One turn sends every row of this set to another row. A few are shown first. Where does it send the rows asked after them?
doset: [ -3   4  -7  -4  -2   1  -6   5   3 -18  -1   2  10  -1   6  12  -8   6]
Ruvav: [ -7  -3   0 -10  -7  -6   6  -6   1   9   5  -9   0 -10   0  -2   4   0]
sogug: [ 7  1  3 11 -6  4 -9  5  5 -6  1 -9  4 -3  2 12  0 -5]
mito: [-6 -9 -6 -3 -6 -5 -1 -9  4 12  8 -4  1 -8  0  4  1  0]
zav: [ -2 -11  -3  -4  -4  -6   6  -6   0  12   6  -7   2 -10   0   2   1   3]
Kilag: [-11   0  -6  -4   1  -6   1  -9   4   9   2  -4   5  -8  -5  -2   6  -3]
fir: [-3 -9 -4 -4  0 -9 10 -8 -1  6  6 -2  4 -6 -6  2  0  3]
did: [ -6   8  -8   4  -4   0 -13  11   4 -13   3   3  -2  -1   5  -1  -7   3]
vif: [  0  11   4   2  -7   2  -3  -2  -3 -11  -1  -8  -5   1  -1  14  -2  -7]
Foged: [ -2   5   3  11  -3  -4 -15  -2  -2  -5  -5  -4   1   0   4  10  -3  -8]
gan: [-6 -7 -3 -3  0 -7  4 -7 11  6  7 -6  9 -3 -6  1  4 -3]
bipag: [-2 10  0 -4  4  4 -4  8  2 -7  0  3 -7  1 12 -9  2 -4]
tos: [ -7  -1  -2 -11  -7  -3   3 -11   5   7   6  -5   4 -10  -1   3   6  -2]
Momef: [ 1  0  2 -8  3  6 -2  5  2 -2 -4 -4 -3  3 24  5 -1 -3]
foza: [ -2   2 -10  -1   9   2  -1   2  -3 -10  -8   0   2  -1  12  17  -7   0]
fip: [ 7  7 -6 -7  8 -1  3 13  4 -6  0 -6 11  5  3  9  1  7]
pof: [ -7  -7   0  -6  -1 -12   6  -6   4   4   5  -3   9  -4  -6  -3   1   2]
tez: [-4 -8 -4  1  0 -2 11 -6  5 12  7 -4  4  3 -1  5  2  4]
Nosa: [ -1   8  -2  -2  -1   4   0  11   7 -12   3   0 -12  -1  11   0  -2  -7]
leg: [ -6  -6  -6  -5  -2  -6   8 -10   3   7   9  -3  -2  -3  -8   5   1  -1]
lifun: [ 2 -6  3 -2  4  6 -3 11  3 -5 -4 -7 -6  3 14 13 -6 -1]
dezo: [ -1   4   1  -4   4   4  -6   9   2 -18  -4   4   9  -1  -1   7  -4   6]
Rozil: [  4  13  -1 -15  -3  -5  -7   6  -5  -4   5   7  -3  -1  12   1   1   2]
Vazu: [  6   5   9   2  -4  -1  -5  -2   3 -13  -1  -1   7  -1   3  12   2 -10]
Vor: [ -4   6   3  -1   0   2 -16  11   2 -11  -3   6  -1  -3   5  -3  -3   2]
Tupip: [-6 -5 -1 -4 -8 -1  7 -8  3 14  9 -4 -3  0  5  2  2  3]
suz: [  3  11  -8  -3   7  -4 -11  11  -2  -1  -2   4  10  -3   6  -1   3   7]
numel: [ -2   5   6  -7  -1   5  -6   9   1  -9  -2   0 -13  -1  12   3  -3  -4]
fozud: [ 3  4 -9 -3  8 -4  2 11 -3  1  2 -8 -7 11  6 11 -5  5]
pofi: [  0   2  -7  -3   2   5  -1   6  -1 -14   2   0   7   7   2   9  -9  13]
Raz: [-7 -2 -4 -1  4 -4  9 -8  5  8  3  0 12  1 -5  1  5  5]
vakom: [ 5  0 -1 -7 -4 -7 -9 11  2  3  7 -3 -5  7 18  6 -5  2]
gelan: [ 4  8 -1 11  3  2 -5 -1 -6 -7 -3  0 -3 -3 -3 11  1 -8]
Kurik: [-1 -4 -7 -2  5  5 -4  2 -6 -3 -5 -4  1  5 16 15 -9  7]
Popet: [ -1   6  -4   3   2   3  -9  12   6 -12   4   4   5   4   3  -7  -2   7]
Tibu: [ 3 -1 -4  1  7  4 -1  9  7 -6 -4 -4 -3 -2 20  9 -2 -8]
lupu: [-11  -2  -1  -6  -3 -11   2  -6   1   8   2  -7   4  -7  -3  -6   3   0]
muku: [-10   2   0  -6  -9  -3   0  -9   2  12   7   0   1  -4   5  -3   4   3]
sebif: [  0  -1  -4   1  11   5  -2   8  -3 -10  -8  -2   0   2   3  15  -7   5]
seb: [-10   3  -1  -5  -3  -4   2  -9   4   8   3   2  12  -4  -1  -5   7   4]

Raz turns into muku
lifun turns into dezo
zav turns into pof
Where do these go?
Foged turns into sogug
Kilag turns into mito
did turns into Tibu
Popet turns into Momef
Rozil turns into fozud

One turn sends every row of this set to another row. A few are shown first. Where does it send the rows asked after them?
Fupu: [  3 -11   0   2  -1   1  15   0  -2   1   2   3   3   1   6   5  -5  -3
  -1]
zef: [-9 -1  1  2 -1 -5 -4  5 -1  0 -4 -7  2  2  0 -6  4 13  3]
ret: [  7   4  11  -6  -2   5 -10  -1  -3 -11   5  11   4   6   0  -1   2   8
   6]
rikis: [  6  -3  -4  -8   7  12  13   1  -3   3   1  -7   2  -4  -6   1   3 -10
  -4]
sedu: [  7   6   6  -5  -2  14  -9  -3   4  -7  -2 -11  -1 -11   2  10   6  -1
  -6]
tilan: [ 1  4  1 -8 -4 -6 -2  2  4 -7  1 -5 -1  9 -6  1  6  8 16]
ref: [  7  -1   5   3  -2   1 -19  -6   1  -1  -1 -11  -1   7   9  -7   0  -1
   0]
sol: [ 12   9  -1  -3   3  13  -9   1   0  -4  -1 -11  -4  -5  -4  15   8  -1
  -6]
luze: [  0   1   4   5  -3 -11  -3   3  -2  -2  -3 -10   6   4  -6  -3   1  14
   2]
Zisu: [ 7 -6  1 -4  5 10 11 -2 -1 -2 -3 -8  4 -8 -1 -3 -6 -9 -5]
Refa: [ 13   2   3  -2   1  13 -13  -1   2  -9  -6 -13  -5  -6   5   6  -2  -3
  -3]
nak: [ 13  -4   4  -5   0  15 -12   2  -2  -3   1 -20  -1  -1   2   8   4  -5
  -3]
gagi: [  7  15   5   4   2  -1 -14  -8   5  -1   2  -1   0   2  -1   5   8   7
  -4]
kapif: [ 13   4  -3  -2  -3   9  -9   0  -4  -4  -2 -19  -3  -4  -2   8   9  -8
  -7]
fusop: [  3   5  11  -6  -3   6 -15  -8  10  -3   4  -3   0   2   7  -1   7   3
   5]
Pudo: [12 -9 -2  1 -2 -2 15 -1 -3 -2  3  1  1  6  1  7 -6 -6  4]
Tapep: [ 8 -5 -1  4 -2 -3 17 -2 -2  0  3  4  4  1  1  8 -2 -3 -2]
Mos: [10  4 -1 -3  6  6 13 -3 -1 -3 -3 -5  4 -7 -8  3 -3 -8 -6]
fef: [ 15  -3  -2  -6   8   9  10  -1  -2  -2  -1  -9   1   0  -7   2  -6 -12
   1]
seli: [  2  -7   7  -4  -7   5 -11   1 -10  -9   3   1   5   5   8 -11   3   2
   1]
Folel: [ 6 -6 -2 -3  0  2 15  0  1 -2  4  7 -2  3  3  9 -3 -3  5]
Gevu: [  7   2   6  -1  -5 -10  -3   1   2  -7  -1  -9   5   8  -7   0   0  11
  12]
bar: [-7 -1 -2 -7 -3 -2 -4  7  0 -2  0 -7 -3  8 -1 -5  8  9 12]
fatu: [  3  10   3   3  -5  -2  -7  -1 -10  -9   2   9   5   2  -2  -3   8   6
  -7]
Bilu: [  4   3   1  -7  -6   3  -7   4 -11  -3  11   3   5   9  -5  -1  16   2
   1]
Purum: [  8   0   0 -10   9  14  11  -1   3  -2   0  -2   0  -4  -5   3  -4  -7
   1]
Nuv: [ 15  -2   3   1  -3  -1 -12   3 -15  -7   4  -2   6  15  -4  -4   2   1
   1]
Nida: [ 13   1   4  -1  -1   0 -17  -2  -1   3   8 -15   2  14  -1   1   9  -1
   3]
Nop: [  3 -10  -4  -1   0   2  15   3  -4   4   5   3  -1   5   3   7   1  -4
   2]
Mak: [  3   9  -2   0  -4  -1 -13  -4   0   4   5  -9  -1   6   0   1  18  -2
  -4]

tilan turns into Gevu
gagi turns into ref
Fupu turns into Nop
Where do these go?
ret turns into Nuv
rikis turns into Purum
sol turns into Refa

One turn sends every row of this set to another row. A few are shown first. Where does it send the rows asked after them?
Sagi: [-13  -7  -9   1  -5   1   5   2  -1  -5  -4  -2 -10  13   5   8  -3   5
   4  -2   3 -11  -4   4  13   5   4  -8   8   0  -1  -5   6  -9  -6   4
   2  -4]
vibed: [ -7  -1   0 -13 -16   1   4  -3  -4   5  -4  -2   5 -13  -2   0   0  -5
 -13  -3   6   7 -13   5 -16   7   5  -3   6   3   9   2 -12 -14   1   5
 -11   3]
namas: [ -6   3   5 -11 -16  -2   0  -5  -2   5  -7  -6   1 -14  -3  10  -2  -9
  -8  -3   3   9 -12   8 -15  10   7  -1   2   2   7   2 -15 -12  -1   1
 -12   7]
nuzir: [ -5   8  14   2  -2  -2   3  -9   9   1 -11  -4   0  -9  -7   8  -6  11
  -3   4  -1   4  -1   4  -3  27   5  -5   7   1   5  12 -14  -5   7   5
  -2   1]
gel: [  0 -14  -1 -11  -6   9   1  -2  10  -7   5   0 -15   3  -8  10  10   6
   1   5   4 -16  -9   3   0   7  18 -10  -4  -2  -3   7  -1 -13   8   1
   1  -2]
tomu: [ -9  -6  -6   0  -4  -5   4   7   2  -3   2   4  -6  15   1  11  -1   6
   4  -4   0 -10  -3   1  10   3   1  -7   2  -2   2  -2   1 -10  -9   4
   4  -4]
siru: [ -4 -11  -2  -5  -7   7   2  -5  10  -7   6   0 -13  10 -12   9   8   6
   2  -2   6 -15 -10   4   4   3  15  -5  -5   5   0   6   4 -19   1   2
   1   0]
Kud: [ -4   7  13  -1  -5  -1  -1  -7   9   4  -7   3  -1 -10  -4   5  -5  10
  -6   7   1   9  -6  11  -8  25   1  -3   7  -2   4   9 -15   0   5   2
  -8  -7]
nimo: [ -3 -12  -4  -9  -9   7   0  -1   8  -8   4  -3 -15   5  -7   5   7   5
   4  -1   4 -18  -8   3   8   5  17  -9  -3  -1  -4   3  -2 -14   6   1
   2  -1]
mup: [ -4   3   2  -7 -12   1   2  -6  -4   4  -6  -1   0 -11   2   8  -3  -7
  -8  -8   4  12 -11   6 -15  10   4   3   1  -1  10  10 -15 -14   0   3
 -14   0]
lumaf: [ -4 -11  -2 -10  -8  10   2  -3   8  -5   8   1  -8   4 -10  11   5  15
   4   2   3 -19  -8   6   7   4  17  -9  -1   3   1   4   0 -14   5   7
   1   3]
paf: [ -6   7  16   1  -4   0   0  -5   7   3  -6   2  -2 -12  -6   4  -8   9
  -6  -1   4  12  -8   9  -6  23   5  -3   3  -3   5  18 -10  -3   3   2
  -3   0]
Sazi: [ -8   1   5 -10 -18   2   2  -3  -2   8 -10  -2   1 -14  -2   4  -2  -2
 -10  -5   7  13 -13   3 -15  10   5  -3   6  -2   6   5 -13 -14   0   5
 -14   2]
Kan: [ -7  -7  -7   0  -6   0  -2   7  -3   0  -1   2  -7  13   4  12   4   3
   5  -2   6 -11  -3   3  12   5   1  -7   6   0  -1  -3   2  -4  -7   9
   2  -5]
Vege: [ -7   9  15   0  -5  -2  -1  -8   8   3 -13  -5  -1 -11  -6  10  -6   8
  -6   0  -1   8  -6   4  -7  24   5  -4   7  -6   1  13 -14  -7   5   3
  -7  -1]
figo: [-13  -5  -6  -3  -3   2   3   5  -3  -1  -4  -2  -8  13   8  13  -2   6
   1   2   3  -5  -2   8   9   6   0  -8  10   1   3  -5   7  -9  -9   5
   1  -6]
Gukuf: [ -5  -5  -7  -5  -3  -3   3   4  -5  -3  -2  -1  -2  13   2  14  -2   6
   3   2  -1 -13  -7   4  13   1   5  -7   5   3   2  -4   1  -9  -6  10
   2  -4]
Tesev: [ -4   0   2  -8 -17   4   5  -7  -2   6  -9   1   0 -13  -3   9  -4  -7
  -8   3   6  10 -10  13 -18  13   6   0   3   2   8   3 -13 -14   1   2
 -13  -2]
fod: [ -5 -11  -1  -5  -9  12   2  -2   8  -6   6  -1 -12   6 -10  13   6   6
   3  -3   4 -21  -7   7   1   6  15 -10   0   2  -5   8   4 -12   7   3
   0   1]
ras: [ -8   4  13   0  -4  -3  -2  -9  12   3  -8   0   1 -13  -5   6  -9  10
  -4   3   1   8  -9   4  -5  26   1  -7   5  -1   4  12 -11   0   2   4
  -9   3]

figo turns into vibed
Kud turns into Gukuf
Sagi turns into Sazi
Where do these go?
ras turns into Kan
siru turns into paf

